In the data rows, the value 128 means zero.
Here are some points:
[136 176 157  66 116 130 170  95 185  79 143  93  56 102 143 170  80 146
 127 125 134 190  59 177 135]
[147 191 155  62 123 136 183  93 189  73 137  84  49  92 152 177  76 139
 123 124 153 212  36 200 141]
[114 126 115 129 120 105 143 119 145 138 123 137 104 166 107 140 112 138
 119 129 109 118 131 122 156]
[146 199 147  64 130 119 183  85 192  85 135  98  54 110 145 176  78 139
 110 126 131 202  43 185 151]
[133 149 151  83 137 128 155 111 152  95 145 117  94 110 140 155 109 136
 118 122 129 169  77 161 118]
[141 163 151  89  81 138 180 106 183  79 116  78  54  83 145 171  73 148
 141 138 153 176  77 192 149]
[150 216 186  21 104 133 223  76 224  16 146  55   0  59 164 213  40 163
 116 127 151 254   0 246 141]
[123 155 132  92 149 108 156 110 151 113 150 143  88 150 123 155 118 140
 105 110 111 156  82 145 134]
[127 101 112 175 100 141  96 143 100 158  98 125 167 137 122 100 139 124
 155 143 142  76 190 101 130]
[120  83 112 164 140 133  90 156  88 162 127 150 184 138 118  95 162 120
 140 127 119  78 181  83 104]
[103  83 111 170 126 112 103 148  91 167 125 155 167 185 103 100 159 125
 130 125 107  60 189  78 128]
[118 123 133 127 118 124 137 131 136 130 115 120 124 127 128 117 129 139
 139 129 129 123 129 133 131]
[144 168 139  95 154 130 145 115 154 111 134 117 103 108 157 145 120 121
 121 126 130 175  78 151 128]
[127  64  96 199 139 140  57 160  54 187 100 163 241 145 120  64 191 102
 150 140 125  46 226  51 109]
[121 117 126 136 120 132 123 134 122 129 128 129 137 132 128 119 135 127
 128 130 131 117 141 128 128]
[122  51  93 215 143 147  40 165  41 198 105 173 255 148 118  53 198  88
 156 137 131  36 236  42 102]
[121  95 130 147  94 139 113 141 113 138 117 111 142 108 134 118 131 134
 148 138 146 101 163 127 122]
[150 184 135  89 121 130 158  96 177  97 119  96  83 105 143 160  90 130
 124 135 138 190  76 177 164]
[139 141 131 111 153 133 120 130 128 129 139 140 144 111 136 128 141 115
 124 123 126 155 115 125 114]
[134 160 159  75 155 132 156 112 148  91 162 122  86  97 145 159 116 133
 109 113 125 186  68 160 110]
[123  87 102 179 129 135  84 147  96 172 105 153 186 151 108  92 158 115
 136 137 123  74 186  82 124]
[104  34  81 229 155 121  35 187  27 215 123 201 255 185  97  46 212 102
 136 123 107   7 255  16  95]
[104  39  93 211 118 141  61 176  51 191 111 165 230 161 105  62 186 115
 155 134 133  18 247  53 104]
[129 119 117 144 134 123 110 134 116 141 122 143 152 143 123 116 141 115
 131 128 133 111 149 108 132]
[124 130 139 104 157 126 140 139 120 113 159 145 120 123 135 130 136 135
 107 111 108 149 108 129 103]
[126 103 113 163 138 134  95 142  96 159 117 139 183 139  99  98 164 113
 136 132 129  84 168  93 122]
[110  82 105 170 113 122 101 140 102 164 112 143 162 168 102 100 148 130
 135 136 117  70 194  91 150]
[116  85 119 157 151 132  89 150  77 152 140 160 176 139 122  98 172 123
 124 121 123  92 169  87  93]
[133 102 111 154 148 136  97 145  92 160 117 151 189 133 126  94 169 108
 127 127 124 100 162  89 109]
[133 215 166  25 157 108 206  88 202  56 184 115  26 107 145 203  78 153
  75 103 108 240   0 207 127]
[134 170 148  83 137 136 157 106 159  95 145 113  86 102 149 158 107 124
 118 126 140 196  68 169 124]
[132 169 145  83 104 123 178 101 178  89 136 103  52 118 137 173  76 144
 124 129 133 172  68 174 148]
[125 151 130 115 111 117 155 113 156 112 126 117  94 138 121 147 107 139
 121 129 122 144 109 150 149]
[113 122 128 120 133 113 138 127 129 122 142 147 110 157 111 141 126 145
 109 121 107 124 124 127 125]
[118 104 117 161 115 138 109 146 104 149 115 127 157 133 123 112 146 125
 151 137 133  88 173 110 127]
[115  86 122 162 104 133 105 146  97 154 115 125 154 130 117 107 141 132
 143 136 133  85 186 111 141]
[110  75 115 176  96 130 103 156  94 159 101 126 171 145 117 103 145 130
 150 142 132  65 198 100 122]
[135 175 127  94 149 106 160  95 167 117 136 135  85 152 127 158 106 129
  96 119 103 168  65 147 156]
[137 144 127 118 126 129 134 118 146 119 120 114 121 121 128 136 112 127
 130 136 125 143 111 141 142]
[136 144 131 116 152 135 128 119 131 123 136 133 136 113 136 132 134 124
 129 113 124 162 103 129 124]
[129 101 120 166  90 143 110 137 117 140  87 110 157 123 129 110 123 117
 161 147 154  96 178 122 149]
[138 184 159  65 142 126 171 102 179  83 156 108  66  98 149 173  92 140
 106 111 128 205  41 186 128]
[112  19  83 245 111 151  28 184  28 217  84 165 255 146 106  36 203  91
 176 140 141   0 255  28 112]
[116 131 136 112 130 112 144 127 134 119 146 133  99 144 119 143 121 143
 108 121 115 125 116 134 125]
24 more points follow, each with its number after it:
[124 121 139 122 163 133 118 142 108 118 154 155 138 144 134 125 148 129
 114 112 118 132 120 121  90] 0
[131 145 129 116 141 124 128 122 140 124 127 130 124 128 134 137 125 123
 125 128 127 151 118 133 135] 1
[175 255 194   0 142 126 253  48 255   4 168  56   0  60 179 246  25 151
  83 116 137 255   0 255 154] 2
[112  80 112 180  81 137 105 147 101 154  96 117 164 128 117 100 133 128
 165 145 150  67 200 111 135] 3
[149 211 157  46 162 123 180  87 191  74 159 115  55 102 150 188  89 133
  95 116 122 234  10 183 137] 4
[139 203 141  69 149  98 184  82 191  92 147 124  44 136 132 182  89 142
  90 120 109 201  33 176 158] 5
[135 185 124  95 128 104 166  90 177 111 123 121  72 143 124 164  91 135
 108 123 118 170  70 154 170] 6
[110  87 118 167 110 128 100 153  90 151 119 140 163 132 118 108 154 134
 137 133 129  77 192  94 122] 7
[117  77  91 218 145 129  47 172  40 200 106 174 248 158 105  55 199 101
 140 132 121  18 240  39 104] 8
[135 133 131 130 131 129 124 126 131 131 126 127 130 124 136 130 131 122
 130 123 136 135 118 121 125] 9
[129 186 140  75 110 107 190  87 197  88 136 102  34 131 127 189  70 153
 106 131 126 187  51 200 169] 10
[138 173 146  88 126 122 166  99 174  94 134 111  66 123 136 161  97 135
 113 124 123 176  73 169 155] 11
[133 140 131 128 106 133 143 114 150 130 113 114 110 111 133 132 108 134
 143 140 142 133 131 146 144] 12
[119  92 120 159  95 139 111 141 117 138 117 119 147 124 130 121 126 141
 154 139 139  98 171 123 131] 13
[144 185 153  70 133 130 175  90 177  87 151 110  62 108 150 177  86 132
 118 120 138 208  43 179 138] 14
[134 228 173  15 126  94 235  68 238  43 161  84   0 115 143 223  40 165
  90 117 117 249   0 234 165] 15
[133 104 117 152  94 142 108 138 122 149  92 106 137 121 125 110 122 122
 160 144 149  97 172 123 144] 16
[136 132 132 118 118 138 128 125 133 118 112 111 121 116 133 130 120 126
 145 129 152 147 116 144 128] 17
[134 181 139  89 125 116 166 101 175 106 133 102  73 126 129 164 105 134
 108 129 125 182  71 160 150] 18
[118  86 107 168 149 121  85 149  80 162 125 171 199 155 118  92 165 114
 126 121 118  76 180  77 111] 19
[129 152 131 125 133 117 134 118 146 127 138 132 117 145 123 137 117 126
 117 127 119 140 112 131 138] 20
[131 120 125 137 169 127 105 139 105 145 134 151 168 137 129 113 155 117
 110 118 111 128 137  96 115] 21
[158 156 131 115 159 132 126 124 130 118 137 132 136 114 136 127 138 117
 119 120 126 155 107 128 122] 22
[122 112 127 137 103 130 127 138 123 130 121 114 126 130 130 126 127 136
 144 143 140 110 153 131 128] 23
Which two of these numbered points are nearest to each point below, ignoring the direction in which the first points spread most? Their numbers follow each, nearest first.
[120  97 125 139 117 135 110 147 112 133 131 130 143 121 123 119 139 130
 141 125 126 105 154 113 108] > 7 23
[141 180 151  76 152 120 161 104 167 104 147 122  84 125 138 165 107 131
 101 119 116 190  57 161 139] > 4 19
[143 186 153  76 152 120 163  99 173  99 142 118  78 113 142 164 103 132
 105 115 122 190  51 164 139] > 4 1
[121 148 149  86 120 119 169 115 160  94 147 111  72 113 134 160 102 149
 113 124 120 170  79 164 137] > 7 11
[127 168 105 110 153  96 140 104 154 129 137 145  99 160 116 150 115 135
  97 123 100 149  87 136 158] > 5 6
[141 213 186  13 162 120 210  92 197  40 188 108  12  79 163 207  83 154
  86 104 123 255   0 212 105] > 0 21
[105 116 120 141 124 112 137 135 125 138 131 141 132 155 115 126 128 137
 116 123 108 108 145 116 132] > 15 20
[101 101 108 156 124 110 114 138 113 155 125 150 136 172 103 110 139 136
 125 123 108  78 172  98 134] > 15 10
[126 125 114 138 125 122 125 124 129 130 114 137 135 146 117 121 132 123
 125 128 125 116 136 122 145] > 11 18
[119 120 101 163 125 115 104 124 115 169 108 143 159 174 111 103 136 116
 132 141 121  87 161 106 169] > 6 10
[129 136 147  94 155 127 140 131 126 108 160 141 117 115 137 136 134 137
 110 112 124 160  97 137  91] > 0 19
[118  86 112 164 144 127  90 150  79 166 132 176 184 155 114  92 167 112
 121 121 115  82 178  80 107] > 19 21
[116  56 111 196  78 145  83 165  82 169  90 119 189 132 110  85 146 124
 166 151 144  47 224  96 129] > 3 16
[123  95 109 170 137 122  94 149  91 167 119 158 179 157 109  87 159 122
 125 132 116  81 181  80 129] > 20 11
[131 101 112 170 103 141 101 141 119 153  95 112 169 124 129 105 137 115
 161 136 147  86 178 109 144] > 16 12
[117 134 129 122 126 108 150 123 145 119 138 137  99 157 113 139 119 146
 115 119 113 123 119 135 136] > 15 20
[136 114 121 148 121 151 105 138 110 143 105 121 159 117 132 108 144 113
 152 136 152 108 158 113 127] > 17 9
[135 129 127 125 172 125 107 131 107 136 143 164 153 138 131 114 152 115
 105 118 115 139 122 101 107] > 21 4
[123  80 120 173 102 148  90 147 101 149 109 120 173 116 129  93 148 127
 158 136 142  77 190 101 114] > 13 23
[146 173 144  95 152 126 152 117 151 103 144 123 106 115 144 149 113 121
 108 120 125 185  66 156 125] > 4 22
[124 119 131 133  93 138 138 128 132 113 112 109 115 108 136 132 112 135
 150 131 144 127 137 145 134] > 13 3
[120 105 106 159 140 123 105 138 100 163 129 160 168 164 111 106 153 117
 129 121 116  92 164  88 127] > 20 19
[125 111  96 173 124 117  96 127 106 173  91 145 173 160 106  98 145 115
 138 134 123  80 173  92 162] > 6 18
[124 111 116 143 161 129 101 139 105 149 131 176 170 147 124 109 165 119
 123 115 115 112 149  89 115] > 4 21
[118 145 114 138  92 106 154 113 164 125 107 110  79 164 112 148  93 140
 126 139 121 114 131 150 178] > 10 6
[117  93 106 175 125 127  94 143  93 186 107 141 183 153 111  91 150 117
 140 136 123  76 186  80 137] > 18 11
[104  60 105 201  85 142  82 160  85 164  96 125 187 141 109  81 147 128
 170 146 157  41 228  86 133] > 3 13
[119  74 110 177 108 142  97 157  91 166 105 135 178 137 116  95 156 122
 155 134 137  65 203  90 116] > 23 13
[140 154 130 109 172 120 133 117 136 130 143 141 123 137 134 139 134 121
 107 114 116 156  96 127 117] > 4 21
[126 124 112 152 138 121 114 135 115 153 122 140 153 145 120 118 132 122
 129 131 116 110 150 104 133] > 20 1
[132 172 166  57 164 130 173 111 159  74 159 124  62 102 150 170 110 138
 102 107 122 205  43 171  95] > 0 21
[125 123 151 104 152 134 135 139 116 111 157 137 122 107 140 135 138 132
 115 114 131 150 109 133  85] > 0 19
[119 105 126 155  81 134 125 136 130 137 104 102 128 125 125 125 124 131
 153 141 141 104 167 135 146] > 3 16
[117  90 115 156 150 132  98 148  87 156 134 160 177 151 120  97 162 119
 124 123 121  90 170  87 109] > 19 21
[126 105 119 157 119 154 104 149 107 145 106 123 160 117 132 105 137 115
 157 137 152 107 162 118 122] > 17 12
[123 108 145 121 144 137 116 148 104 120 149 141 136 115 135 121 147 129
 122 114 124 131 131 120  86] > 0 19
[137 144 133 111 136 135 135 119 139 121 133 131 119 117 137 138 125 124
 125 123 133 158 104 148 127] > 14 9
[157 199 174  58 105 153 188  90 198  53 138  73  41  59 171 186  64 137
 136 133 168 244  32 212 133] > 17 16
[134 120  97 169 115 121 103 129 117 171  98 140 162 160 110 105 136 112
 139 140 125  89 175 101 161] > 6 18
[116 100 120 156 127 139 103 137  98 154 128 151 162 145 117  99 151 122
 136 130 127  84 174  97 117] > 14 11
[110  80 106 173 125 113 100 151  90 163 113 161 176 166 104  95 159 127
 121 125 110  68 195  85 128] > 15 11
[124 137 141 102 164 123 139 124 127 111 172 139 119 125 137 137 134 130
 105 110 117 152  95 129  99] > 0 21
[124 121 127 136  78 137 133 131 144 117 106  93 110 120 128 133 104 136
 158 140 146 117 146 150 141] > 3 16
[ 97  53  96 204 121 118  69 167  65 188 116 169 206 167  93  79 178 119
 133 130 109  26 239  58 122] > 15 7
[120  77 109 178 118 148  82 159  86 164 109 139 187 133 119  86 160 115
 156 144 149  75 189  88 115] > 17 23
[135 174 167  62 157 127 178 113 165  74 167 120  60 101 144 176  97 145
 102 106 123 205  41 174 108] > 0 19
[125 107 117 155 133 137 106 141  97 149 127 147 173 131 128 110 146 113
 136 128 135  94 160 108 120] > 14 9
[102  61  90 199 117 129  75 156  75 185 107 164 201 186  98  80 168 127
 135 133 112  33 227  68 124] > 15 10
[131 153 145  99 149 125 145 116 142 104 147 130 102 127 135 147 121 134
 108 119 119 161  92 143 123] > 19 1
[123  79  79 204 123 117  70 150  81 192  88 153 211 176 101  74 168 112
 147 148 116  39 222  58 151] > 6 18
[134 142 129 128 121 130 133 119 137 124 121 119 124 117 141 127 127 123
 130 139 132 136 115 133 134] > 9 14
[124 121 133 136  78 140 143 127 145 117 105  90 106 110 126 127 100 140
 156 143 152 124 141 151 150] > 3 16
[112 136 105 130 131  90 142 113 149 145 130 150  96 185  98 138 116 134
  94 132 102 111 126 121 165] > 6 5
[129  59 102 204 118 146  57 169  61 182  96 150 234 131 121  63 177 101
 159 141 141  46 229  63 106] > 17 9
[144 193 146  70 147 115 174  92 188  89 144 113  60 115 140 171  93 136
  99 123 102 205  40 175 142] > 20 1
[117  93 127 152 125 128 112 147 101 140 128 133 150 136 117 111 144 133
 135 128 128  90 168 111 114] > 7 23
